Some points, each followed by its number:
[ 15 -39  19 -17  19   2   2 -17  26 -16 -23  -2  10 -38 -27  13 -20 -28
   3  43 -47 -49 -30  -9] 0
[-27 -10  31  21 -32  14   6  -3 -12   1   6 -26 -29  -6 -19  18 -74  10
 -41  10  23  -7  -3  46] 1
[-27  -2   7  10 -17 -18  29   8  19   5  27 -12 -27  10  28   5 -61  16
 -34  18  94  20 -28  47] 2
[ -5 -43 -25 -54 -18 -26  47 -30  -1 -42  49 -22 -20   2  -8  20  -8  23
 -20  11  61 -44 -17  58] 3
[-12  10 -11  42   6 -19  11  15 -18  36  12 -13  -9  32  29 -19  19  51
  31 -28  49  53  22   9] 4
[ 12  -3 -24 -13  48   0  -5  13 -13 -30  -6  31  17 -10 -13  -8  12 -37
 -29  -7 -52  13  56 -51] 5
[-15  31  54  76  42   4 -42  -2  -3  27 -79   8  48 -23 -39   0  12 -50
  11  13   0  39  -6 -28] 6
[-24   1  33  61   7  17 -26  10   5  12 -41   2   1 -39 -25 -26 -42 -39
   8  17 -32  10 -22   3] 7
[-39  12  48  74   2  38 -64  15  -7  19 -48  15  -4 -39   0 -50 -23 -23
  26  10 -26  55 -20   2] 8
[ -2 -28 -33 -49 -56   2  27 -25   2 -34  57  -8 -32 -12  10  20 -41  13
 -37  -1 -22 -33   6  33] 9
[-22  11  41  56 -13  47 -12  17 -20  58   6   1 -30   5  -1  -7 -25  42
  29  -2  -3  35  26  16] 10
[ 10   4  -3 -64  24 -39   6  11 -23  -5 -20 -21  15  21 -11   3  21   0
  -9  -6  -6 -71 -11 -48] 11
[-18 -23 -36  -2   1 -36 -39 -34   1 -42 -31   3  11 -29  -2 -30  -9 -69
 -35 -19 -16  10 -28   5] 12
[ -1  18  11  58  -8  42  28  28 -10  45  52  24 -29  22  14   3  18  64
  31  -3  18  45  40  39] 13
[ -5   4  52  50 -13  49  24   6  19  29  20   2 -17   8 -15  31 -54  24
  -1  36  16  11  32  46] 14
[ 37   5  -4 -46 115 -24  36  15  19 -17   0  24  56  12 -10  29  69 -17
  16  34 -47 -16  35 -68] 15
[-30 -12 -17 -13 -36 -46  -8 -17  -4 -20 -29 -30 -18   1   2 -22 -47 -24
 -30 -18  50 -18 -75  -8] 16
[ 19  -8  53  22  93  20   6   6  35  11 -40  22  68 -21  -2  -2 -15 -53
  13  32   5  24  -9 -25] 17
[-32   1  -4   5 -51  23  17   5 -28   2  49 -15 -40   0  -3   7 -55  41
 -21   3  10 -10  13  48] 18
[  7  27  -3  49  10 -14  36  26   8  56  39  12   2  47  30  14  59  66
  61 -35  58  69  23  30] 19
[  0  23 -13  36  16 -12  18  24 -12  28  24  -4  -3  53  38  -7  27  52
  22 -25  64  61  42  18] 20
[ -7   0 -19 -29  -7 -16  -1 -34   1 -49  33   8 -15   5  -5  16 -30  -4
 -63   1  36 -27  25   9] 21
Which point above is nearest to each new point by angle? Its number follows each.
[-16 -12 -49 -41 -26  19 -33 -18 -25   1   4  35 -11  -9 -22 -15  10 -13
 -32 -23 -75   3  64 -55] -> 5
[-36  -3  -9  -4 -52  20  17   0 -37  -4  54 -19 -42  -7  -8   5 -65  41
 -28  -3   5 -22   9  45] -> 18
[-33  -2 -11  -4 -34 -24  -9  -9  -6  -6  -7 -19 -22   5   7 -21 -48  -5
 -21 -19  52  -4 -53   0] -> 16
[ -2   5  -7   7   1  33 -38  -2  -7   6 -14  13  -2 -11 -20  -7  32  -8
  11 -14 -66  26  35 -23] -> 5
[  9  -4  -9 -80  19 -38   9  16 -27  -8 -13 -21   5  19 -13   6  22   4
 -15 -11 -28 -81   0 -57] -> 11
[-21  16  31  63  -6  44 -25  15 -29  46   2   8 -26   5 -13 -13 -25  28
  11  -9   5  43  33  17] -> 10
[-17   1  43  37   4 -11  35   3   7   6  14 -16   5   7  35  -6 -55   3
  -2  25 117  35 -66  70] -> 2
[ -3  17 -21  11 -16 -14  20  16 -11 -10  21 -16 -22  36  11  13 -22  20
 -33  -9  48  17  18  26] -> 2
[-23  -3  50  95 -14  37 -35   0  -2  35  -3 -12 -18  -1  -8 -10 -29  21
  41  12  21  69  18  43] -> 10
[-21  32  54 106  -6  15 -16  28  10  40 -12   2  -3  13   0   1 -24  22
  38  17  50 100  25  34] -> 10
[  0  35   6   7  28  49 -29  15  -1  20  12  44  31 -19   5 -11  20 -14
  -1  -8 -50  44  67 -18] -> 5
[-56 -18  -2  29 -34 -36 -22 -18 -21  12 -29 -29 -22 -33  -5 -54 -29 -21
  12 -31  41  21 -77 -26] -> 16
[-46 -27  -7 -32  -9 -26  17 -17 -31   4 -19 -36 -31 -12 -12 -18 -52   0
 -12 -24  30 -24 -45 -21] -> 16
[-15  -7  42  74  22  13  -9   7   4   6 -38   8   0 -55 -39   3 -37 -27
  27  24 -22  -4 -36   6] -> 7
[-11  12  48  60 -15  64  12  10  10  35  21   4 -25  14 -13  22 -51  31
  -1  21  12  30  42  45] -> 14
[  1 -34 -25 -65 -48 -10  26 -29   1 -45  44 -17 -28 -23   9  17 -51   0
 -48  -1 -12 -47 -18  32] -> 9
[-28  -7 -32 -41 -36 -28  -6 -52 -11 -67  41  -9 -40   2  -4   6 -64  -6
 -89 -13  52 -35  11  20] -> 21
[ 21  -2  15  11  25 -12  -4 -13  39 -21 -10  24  39 -15   5   4  22 -41
   0  24  -1  23   9   6] -> 17
[-21 -20  39  34 -53  22  -5   4 -16   9  15 -11 -37 -11 -30  12 -83  20
 -21  11 -13   4   1  30] -> 1
[  2 -22  -2 -82  -2 -13  13  22 -17  -7 -22 -21   8  20  16   8  19  24
 -17  -4   1 -71 -44  -6] -> 11
[ 27 -47  15 -35  24  -2  10 -23  33 -23 -17  -3  13 -35 -24  24 -15 -24
   0  50 -43 -60 -31  -9] -> 0
[ 18 -34 -32 -61  17 -84  19 -18  -4 -61 -11 -24  -3   5 -15   1  11 -24
 -14   3 -40 -77 -24 -61] -> 11
[ 35 -15 -35 -34 -37  26  45  22  39 -21  68   4 -36  14  26  39   2  37
 -19  34 -11 -44  41  32] -> 9
[ 12 -18  51  25  88  14   3  -1  33   4 -45  19  60 -32  -7  -7 -29 -62
  11  35   5  24 -15 -26] -> 17
[-28  -2  33  21 -17   4  36  -1  15   0  19  -8  -6 -11  25 -18 -56   7
 -25  17 105  20 -63  66] -> 2
[-24 -28 -79 -45 -40 -38  -2 -43 -41 -12 -10 -33 -46  25   0 -15  17  25
   0 -53  21 -12 -28 -24] -> 16
[-29 -21  28   8 -50  23  15  -4 -18  -7  21 -30 -43  -8 -20  22 -91  17
 -54   7  18 -15   4  55] -> 1
[ 10   5  -9 -80  19 -30  11  12 -31  -2 -15 -22   8  25  -9   8  21   4
 -16 -13 -17 -76   0 -48] -> 11
[ 28  29  51  27  87  42  16  34  38  36 -15  31  79  26  19  15  30  -7
  25  20  20  39  16  -6] -> 17
[-24 -20 -56 -24 -35 -21  -5 -32 -39   2  -7 -26 -44  22  -3 -15   8  29
   4 -44  17  -3 -16 -17] -> 16
[  55   -2  -22  -72   82  -44   39    2    9  -33   -7   18   52   30
  -18   12   89  -27   11   20  -57  -54   32 -103] -> 15
[ -9 -11 -37   4 -37 -42 -25  -4  20 -24 -38 -44 -26 -13   1  -1 -34 -32
 -32   7  63  -5 -65  -6] -> 16
[ -7 -16 -13  -9 -22 -15  12 -18 -20  23  -9 -40 -34 -11  12 -17 -23  25
  43 -16  -8 -24 -63 -23] -> 16
[ 15   7  31  51  32  -4  19  20  29  -2 -10 -10  24   0  30  19 -20   1
  21  21  49  -4 -53  49] -> 2
[-19   5   3   0 -26  25  11   1 -23   3  36  -6 -18  -5  -9  10 -38  24
 -20   4  -4 -17  11  32] -> 18
[ 24 -14 -23 -15 -39  25  33  18  34  -8  52   0 -33   5  22  29  -3  33
  -7  29  -8 -32  21  37] -> 9
[-68 -12  11  47 -38 -31 -30 -13 -27  24 -25 -33 -28 -39  -1 -68 -42 -15
  15 -38  59  32 -84 -29] -> 16
[  0  24  16  64   5  31  22  27  -6  44  32  22 -15  21  12   2  18  50
  30   2  23  42  28  32] -> 13
[   6   -6   -6  -93   15  -48   15   15  -36   -5  -19  -39    1   25
  -13    6   17   10  -10  -12  -19 -102  -18  -59] -> 11
[  0  16  52  49 -14  74  24  10  16  36  28  13 -16  18 -12  34 -50  31
  -9  27  11  19  48  48] -> 14
[-46  -4  14  48 -24 -26 -21  -9 -19  23 -21 -26 -18 -32   3 -51 -39 -13
  13 -27  56  25 -77 -13] -> 16
[-23  34  27  51  17 -17  24  10  24  14  -4  -7   0  44   6  -8 -15  -2
 -18  15 124  46 -25  19] -> 2
[ 10  -2  59  35  61  17  -9  12  45  17 -24  21  20 -49  13   7 -16 -29
  15  32   1 -29 -37  -5] -> 17
